Z: rows in 3 groups, each row roughly a mix of its group's directions (one row in no group):
Z (105 x 10):
[[ 18   5   4  27 -17 -12  -6  10   7 -19]
 [-18 -14  -1 -10   5  14 -22  11 -19  15]
 [ -7  20  -5 -27  19 -11  16  -6  -2 -10]
 [-17  19  -4 -18  27   3   9 -15  -2  -4]
 [ 18 -17 -17 -17  -8 -17  -4   5  -1  22]
 [ 20   3  -4  -4 -16 -17 -13  28 -10   5]
 [ 26 -14   3  15 -14 -23   8 -14   6  -3]
 [ 10  14  -3  13   3 -15 -15  21 -18 -19]
 [ 32   6  -2  -7 -18 -20  -1   4 -11  10]
 [-28 -12  -1  -6  20  22   4 -15   0  -4]
 [-15  21 -11  -7  19  10  -6  17  -3 -21]
 [ 14  -9  16  16 -20 -18  17 -11  10  -7]
 [  3 -27  -1  27 -10  -3 -12   4  15  -8]
 [ -2 -26  -7  -9  -5  -6  -2  26 -18  16]
 [-11   6   4  16 -15   6  31 -20  -3   2]
 [-21 -20  -4   3  15  15  -6 -26   7   5]
 [-14  35  10  -1   9  -4 -15   6  -9  -7]
 [  2 -17   7  19 -18  -8 -20  24  -3   1]
 [ 16   5 -13  -6   0  -6 -33  12 -19  -5]
 [-19 -27  -4 -11   4  15  -8  11  -6  20]
 [ 27 -12  -4  -6 -13 -10  14 -17  12  17]
 [ 14   3  24   3 -27 -11  21   0   4   5]
 [ 17 -15  -8  30 -10 -16  -4  14  -4  -6]
 [-21  -6   3   4  23  15   1 -10  18 -19]
 [-23 -13  13  10  13  18 -14   3   2 -20]
 [ -1  28  -8   2  19 -14   9   3  -3 -24]
 [-24   0   1   1  16  18  11 -26   7   6]
 [ 18  12  -2   3 -14 -18  -2  28  -5 -16]
 [ -2  35  -1  -5   2   6  25  -4 -10  -9]
 [ -4 -37   0  -2   2   0 -23  11   2  -1]
 [-32  -9   4  14  -1  15 -14  14  -3  11]
 [-28  12  -1  -4  23  21   5  -6   2  -6]
 [ 21  -5  -8 -18 -23  -9   3  -1  20 -13]
 [  3 -30   0  10 -18   0 -15  14  -1  17]
 [ -4  22  -7   4 -15  -1  34   2 -10   0]
 [-19  24  -5 -15  18  17   0   8  -1 -15]
 [ 21   6   3  10 -18 -23   1  20  -2 -16]
 [-14  32  -8  -2   7   5  22  12   0 -11]
 [  7 -18  12  12 -23 -11 -19  18  -4   7]
 [-17  21  14   7  22   5   1  -7  -1 -23]
 [ -5   0   9  10 -14 -11 -26  29  -7   0]
 [ 17 -27   9  13 -14 -13 -13   8   5 -14]
 [ -7   1  -6  -6  16   2   3  23   8 -33]
 [ -8  -3 -14 -18  20  19  24 -12   3   2]
 [ 27   4   0  -5  -5 -16 -15 -11   4  26]
 [ 17  20  -7 -13   6  -1  26 -15 -14   7]
 [-17  -3   6  19   9   7   9   0  21 -27]
 [ -8  35   3  -3  17   8   6 -17   1 -10]
 [ -2 -23 -19   7  13   1 -19   5  -6  23]
 [ 21  16 -21 -27   4   1   9   1   8   0]
 [  4 -13 -13 -26  -7  15  22  12  13  -3]
 [ 12   5 -11 -25   5  -3  -5 -10 -14  29]
 [ -2 -15   9   5   9   2 -34  19   6 -12]
 [-22 -13   4   6   3   6 -16  27   8 -17]
 [ 24  17  -5  -6  -5 -14  25  -4   3 -16]
 [ 20 -13  -1  18 -10 -22  21  -1  12   3]
 [-30 -13   7   3   5  19 -16   4  -8  15]
 [ 33  11  -4  -8  -9 -18  16  -7  -1  -8]
 [-16  10   4  18 -22   5  19  15 -16  -6]
 [-28  12  -4 -10  21   8  15 -17  -4   4]
 [ 25  20  -5   1  -3 -18  17   7   4 -19]
 [ 20 -19  10  13 -25 -19  -2   0   0   8]
 [ -8  25  -4 -29  15  -5  14   0  -6  -7]
 [ -6  -6 -16  20  18  18  12   2  11 -20]
 [-17   5  -6  -1  -2   2   2  26  15 -29]
 [-12  19 -12 -19  17  12  13  17 -15  -2]
 [ 28  -5 -10   2 -13 -27  15   4  -2  -5]
 [ 29  23  -7  -3   1 -16  11   1  -2 -17]
 [-15  18  12 -29  12   5   4 -14  -7   8]
 [ 21  -3  -3  -2 -23 -24  -1  21  -8   4]
 [  5  -6  19  27  -2 -14  20 -15  -3   8]
 [ -1 -12   3  -5  12   8   8 -40   6   3]
 [-24   4 -16 -10  25  20  -8   2   2  -6]
 [ 26  -8 -10  -2  -1 -12  15 -26  13   4]
 [-26   4  -5 -13  20  24   3 -12   8  -1]
 [-24  -8   4 -11  -4  19 -21  15  -7  14]
 [ -9  37   6  -8  11  -6  -3  -7   6 -17]
 [-29 -17  -4   7 -12  13   4   6 -16  17]
 [ -4 -22   9   4 -16  -9 -23  19  -7  15]
 [  9 -17   2  -4  16  -4 -22 -19  22  10]
 [ 29  24  -5  -9 -10 -18   4   9  -4   4]
 [ 12 -29  -2  17 -15  12  -2  -8   3  18]
 [-28  -4  17  -6 -15  15 -17   5   0 -14]
 [ 12  10 -11 -12 -18  -9  11  10 -24  18]
 [  0  15 -37 -16   6   1   1   0  10  11]
 [ 11  12   3 -29 -18  -3   4  10 -13  18]
 [-19 -15  25  18 -12   1  15  -3   6  11]
 [ 28  17   5  -4 -19 -17   1  14  -9  -8]
 [ 33 -11 -11   5 -11 -22   5  -5   6   5]
 [ 20 -15   3  20 -21 -21  -9   6  -1   1]
 [-15  23 -12 -16  25  11  11 -10  -1  -3]
 [ 18  15  -3  -1  -8  -9  25 -26   4   8]
 [-27   2 -14 -16  12  17  16   1 -13   4]
 [  0  20 -13 -15  -8   0  25   1 -20  14]
 [-13  19  -9 -14  19  18  13  14 -14  -4]
 [  8  -9   5  24 -16 -13 -12  22   3 -15]
 [ -2 -15   1  -1 -13  -7 -15  32 -16  12]
 [-22  18  -6 -16  19  22  -4   1  -2  -9]
 [ 13 -22  -1  -9 -27   4   1  22  -1  12]
 [ 28 -18  -4 -10   4 -17  -5   0  14 -19]
 [ -9   2 -25 -23  16  16 -16   2   6  -6]
 [ 26 -18 -12  -4 -16 -14   9  -4  16  12]
 [  5 -12   7  35 -10   0 -19 -10   8   3]
 [-18  10  -6 -12  25  11   6 -24  10  -2]
 [-29  -1  -4  -7  20  24  -9  -8  -1   4]]

which group is each row in? (one row of each group first):
[-25   0 -14  -8  -3   9  10  26 -17   4]
S
[  3 -38   3  13 -15   2  -8   7   8   5]
J
[-10 -22  -1   2   8  11  -1 -23   2  28]
L

[ -6  -4  16  27 -15  -1 -16  21   2  -9]
S
[-12 -24   3  -9 -13   7 -18  23   1  13]
J
[-23  19  -5 -11  19  18  13   7   7 -10]
L
[ 29  -8  -2 -15  -2 -15 -23  12  -7   4]
S
[ -5 -11   9  19  10  -1  22 -25   6  15]
L
[-23  -7  20   1   9  25  -5  -8  14 -11]
J
[ -9   5 -10 -11  28 -14  20  -7  -1 -18]
J
[ 32   9 -11   2  -1 -20  12  -6   7 -15]
L
[-17   9  -5  -5  22  22   4 -24  10   1]
J
